The same turns and mirrors carry the whole set onto itself and the rows of a family onto each other. Which other rows belong to the same family as each row named below? List them in the order they appear above.
These 32 rows form 4 families of 8 rows each.
Q_379: [-18  21 -57  -9  35   0  15  -7  -4  27  34  -1  10 -40 -47  31 -14 -15
 -17  10  51 -22  33  47  16  16  32 -34  67   1   3   7 -20 -22 -57]
Q_248: [ -1  25 -29  -1  20  -8  -7 -17  23 -28 -11 -18 -28 -11 -27  21 -44  69
 -12  -8  43 -37 -41   8  17   0  -1  43  44 -43  27  44  -9  10 -16]
Q_409: [-52  31 -51  -7 -56  -8 -36 -13 -11  -1   0 -18   3   6  -4 -15 -22  26
  14  -7 -18 -66 -62  28 -30   8  -5 -61  41   3  42  31  65  -1  36]
Q_999: [-26 -12 -48 -29   1  25  16  49  -2  -6  48   4 -21 -39   1  11 -33  38
 -35  -7  17 -87   4  -9  82 -21  -9   2  43  -7  -3 -13  -5 -28  12]
Q_145: [ -1   0 -33 -21 -30 -36 -68 -24 -54   7   5  -6 -17 -26  -7  20  21 -51
  45   8   2 -72 -47   9  38  12   4 -19  38   8 -36 -12  62  -6   3]
Q_277: [-21  -9 -64 -18 -29  10  53  -6 -41   0  55  -2  20 -18  30  20 -24  21
 -20  31  19 -47 -23   2  31  10 -24   0  -1 -37  30  57 -44 -20  -1]
Q_467: [ 19  -5 -21 -21  35   6 -10  44 -22  -5  36 -22 -47 -53  -6 -13  -4  32
 -13 -34  20 -20  17  43  47 -33  15 -11  61 -12 -38   7  15  -6 -26]
Q_711: [-21 -14 -42 -47  27  -1  15  29 -16  -2  23 -18 -23 -24  38  16 -12  54
 -26 -44  21 -41  17  12  26  44  16  36  21  14   1 -34 -13 -42 -14]
Q_285: [ -6  -4 -25 -17  -9  19  17   6  12 -15  32   7 -38  12  26  -4  12  68
  -4  10  65 -20 -33 -27  44  29  13  25  13 -44   1  16 -33 -13 -10]
Q_264: [  5   6 -71   4 -41  15 -13  -3  20   6   0 -16  26  -2   4  51  17 -28
  15 -34  13 -69 -25  25 -30  12 -16 -60 -24  19  29   3  60  36  -1]
Q_969: [-21   2 -16 -44 -53 -10 -16   5  -2  14 -20 -20  22 -14  18  27  25 -25
  65   2   1   4 -34  -5  62 -12  11 -48  39  47  11  19  58  -8  35]
Q_886: [ 11  11 -19 -33 -61  24  -4  -7  22  11 -24   1 -40 -39  41  51  36 -19
  22 -30   4 -11 -33 -12  -4  -1  50 -45  45  38  13  21  57  10 -15]
Q_510: [-21 -11   3  18 -51  27 -40  25 -61  17   9 -50 -20 -35  -6  15  -6  21
   6   5  13 -77 -18  -1  21  39  38   7  70  62  25 -20  21  32 -43]
Q_457: [-20 -28 -37 -52  40   0  24  33   3   6  36  14 -25 -47 -30  11   2 -13
 -14  -9  39 -50  38  16  31  14   9 -14  51   8 -41 -31  12 -26 -14]
Q_106: [ -6 -31 -45 -22  -1 -22   3  -4  54 -18 -19  20  -2  -4   5  -5  13  24
  12  -4  44  22 -45  11  16  -9  17  23  32 -35 -14  39 -24  14 -16]
Q_229: [-25 -12 -21 -40 -72  32 -17 -14 -29  -3  -9 -14 -12 -25  49  49  28  42
  49 -20  18 -30 -45 -15  16  10  10 -33  31  27  44  43  37  -3  56]
Q_656: [ 19  -2 -53  -7  23 -18 -15  -4 -42 -25  62 -28  29 -25 -28  16 -26   7
 -19  -7  21 -14  51  32  15 -41  -3 -42  41  -5  -3  16  -3 -21 -34]
Q_998: [  5  16  -9  42 -36 -12 -23  14 -33  16 -15 -50  14  -4  10  18  -4 -31
  51  38  10 -54  -1  27 -22   8  50  -6  53  40 -16  -4  20  29 -23]
Q_290: [ -5 -20   5 -25 -38  17   0  23  -5  30 -23 -43 -36 -25 -23  19  26 -32
  50  26   9 -48  -9  13  23  39  50 -29  22  62  38  -8  20  37 -38]
Q_613: [ 12 -50 -38 -61   1  -3  -1   3 -14 -21  27  12 -25 -46  38  22   7   1
  -7  -2   2 -17   1  42  15 -25 -40  -3 -22 -33  14  50 -15   1  -9]
Q_272: [ -6  27 -64  11 -19  21  -3 -11   2 -23  42 -10  13 -27 -31  19 -42  55
 -37  17  45 -34   9   0  48  -3  36 -24  66  -9  32   4 -41 -31 -35]
Q_456: [-22  25 -48  -2 -75  12 -27   3  -7  18   9 -40  14  17  23  29  -2  51
  28 -39  47 -55 -51   3 -32  27 -12 -37   9  25  35  43  20  33  35]
Q_138: [ -1  17 -44   2 -71 -20 -10  17  24  31 -15 -54  38  -3 -21 -14 -11   9
  55 -19  17 -31 -46  37   2  29  14 -53   9  35  -2   8  33  31   6]
Q_738: [-32   6 -11 -10 -37   8 -74 -13 -72  -2  44 -18  13 -11 -25  41 -13 -12
   6   9  26 -86 -26 -26  38  28 -19 -15  49  43  28 -10  55  -1 -31]
Q_212: [-17 -36 -52 -42 -13  -4  31 -15 -37 -29  -3 -17  -8 -35 -10   4 -33  15
 -38   5   1 -45   8 -37  20 -38 -14  33  32 -21  28  39 -10   3  43]
Q_930: [-46   9 -18  22 -22   2 -15 -11 -42  25   3 -35 -33  14  -9  24  19  25
   0  24 -16 -54 -32  39 -21  60  13 -24  38  36  54 -34  36  20 -55]
Q_920: [-51  -1 -30 -10 -40  -7 -26  15   2 -32 -33 -26 -22  16  33  15  32  40
  24   1 -24 -23 -35   2  -6  -7  30 -31  70  44  46   4  42   0  47]
Q_390: [-55   5  -4 -39 -39   5 -15  -3 -63  -7  21  -1 -36  -1   8  20  13 -22
 -17  33  -4 -44 -32 -19 -12  44 -24 -31  53  41  17 -25  79  -7 -17]
Q_91: [ 29   4 -21 -24 -11   9 -19   2  15 -10  16   0 -27   1  20 -12  -4  20
 -23  -3  59  19  11  25 -25 -17  -4  -3   2 -35   7  51 -32  23 -39]
Q_185: [-24 -44 -56 -31 -11 -11  37 -10  13  14   4  27  37 -22   6 -11 -25 -17
   2   8   9 -19 -22  18   6 -34 -18   4   5 -41   2  64  -9   9  10]
Q_610: [-12  25 -27 -52 -43 -15 -32   5 -12   5  22 -19  -1  -8 -44  34  -3 -72
  23  24  35 -59 -41  -4  17  43 -23 -51  14  47  15  12  50  15 -36]
Q_22: [-24  42 -52 -27  15  44   7 -32 -54   7  26  -8  30 -32   8   4 -38  11
 -44  -2  55 -13  18  21  18  33   6  -9  30 -26  34  13   8 -54 -21]

Same family as Q_920: Q_409, Q_467, Q_656, Q_613, Q_930, Q_390, Q_91
Same family as Q_457: Q_379, Q_510, Q_106, Q_229, Q_456, Q_738, Q_185

The same turns and mirrors carry the whole set onto itself and the rows of a family onto each other. Which other rows belong to the same family as each row named below? List them in the order they appear above.
These 32 rows form 4 families of 8 rows each.
Q_567: [ 24 -21 -16   7  13 -25 -35  43  16  19 -35 -18]
Q_251: [  0 -18 -64  24  22 -20  14   2  25 -17 -18  -5]
Q_493: [-13  22  52 -17   1  29  -5 -16  -6   0   6 -36]
Q_389: [-33   3  -8  21  -1  14  17 -36  -8 -52  18 -17]
Q_347: [  5  11  30 -10  17  19 -39   3  46  24 -15  -1]
Q_200: [  9 -30  -5 -27  -3  -7 -21  41 -15  60 -20  20]
Q_844: [ -8   6  44 -57 -31  22  12  -1 -11   4 -14  33]
Q_38: [-26 -45 -33  17 -26 -46  22  13 -29  -1  -7  44]
Q_149: [  5 -16  30  12  -3 -25 -16  25 -31  33  -9 -49]
Q_765: [-28 -16 -54   6 -24 -38  19 -27 -24  -7 -34  -6]
Q_865: [-19 -34 -29  45   9 -36  20   3 -35 -36  13  13]
Q_943: [  7 -31  17 -26 -25 -30  13  36 -30  46 -25  16]
Q_180: [-38  -5  -7 -17 -28   8  18 -25  -6 -49   1  55]
Q_235: [  8  15  69 -32  10  23  -5   9 -19   8  -2  -9]
Q_944: [-36  -7 -42 -20   0  31   8 -23  10 -25   6  50]
Q_516: [ -6 -31 -20  44  12 -53  16  27  -4 -26  20  -3]
Q_266: [-24  13  40 -28 -32   4 -30 -25  -3  34 -30  -4]
Q_820: [-21 -43 -64  12  -2 -24  -3  24 -15   7  -7  40]
Q_977: [ 27 -17  32   0  10 -36   8  55  -6  25   3 -25]
Q_988: [ 13  22  54 -31   8  22  -1   9  15 -17  11 -15]
Q_464: [-22  13 -16   8  25  21  10 -30  54 -13   4   9]
Q_878: [ -2 -16  -9 -11 -37 -39 -28  10 -30  30 -50 -17]
Q_897: [ 17 -33  22  11  13 -35   0  45 -44  31 -10 -19]
Q_219: [  7  12  48 -55   5  30  -8  13 -14  23   1  23]
Q_743: [-19   7   3  13   7   2  16 -13  19 -71  29  13]
Q_658: [-15 -31 -27  45  -3 -38   3   4 -30 -20   1 -32]
Q_578: [-29  12  -2 -24   2  24  13 -28  -6 -45  17  49]
Q_484: [-28  12  18   2  10  26  18 -33 -10 -58  21  20]
Q_797: [-24 -36 -50  22   7 -38  17  12 -33 -21  10  45]
Q_60: [-51  13 -10 -10 -25   5  15 -62   5  -3 -13   8]
Q_254: [ 14 -33   5 -13   6 -36  -1  51 -41  44 -13  14]
Q_289: [-12   6  16 -53   0  45 -10  -1   9  25  -5  33]

Same family as Q_200: Q_493, Q_389, Q_149, Q_944, Q_820, Q_658, Q_289
Same family as Q_180: Q_844, Q_38, Q_943, Q_516, Q_977, Q_988, Q_743

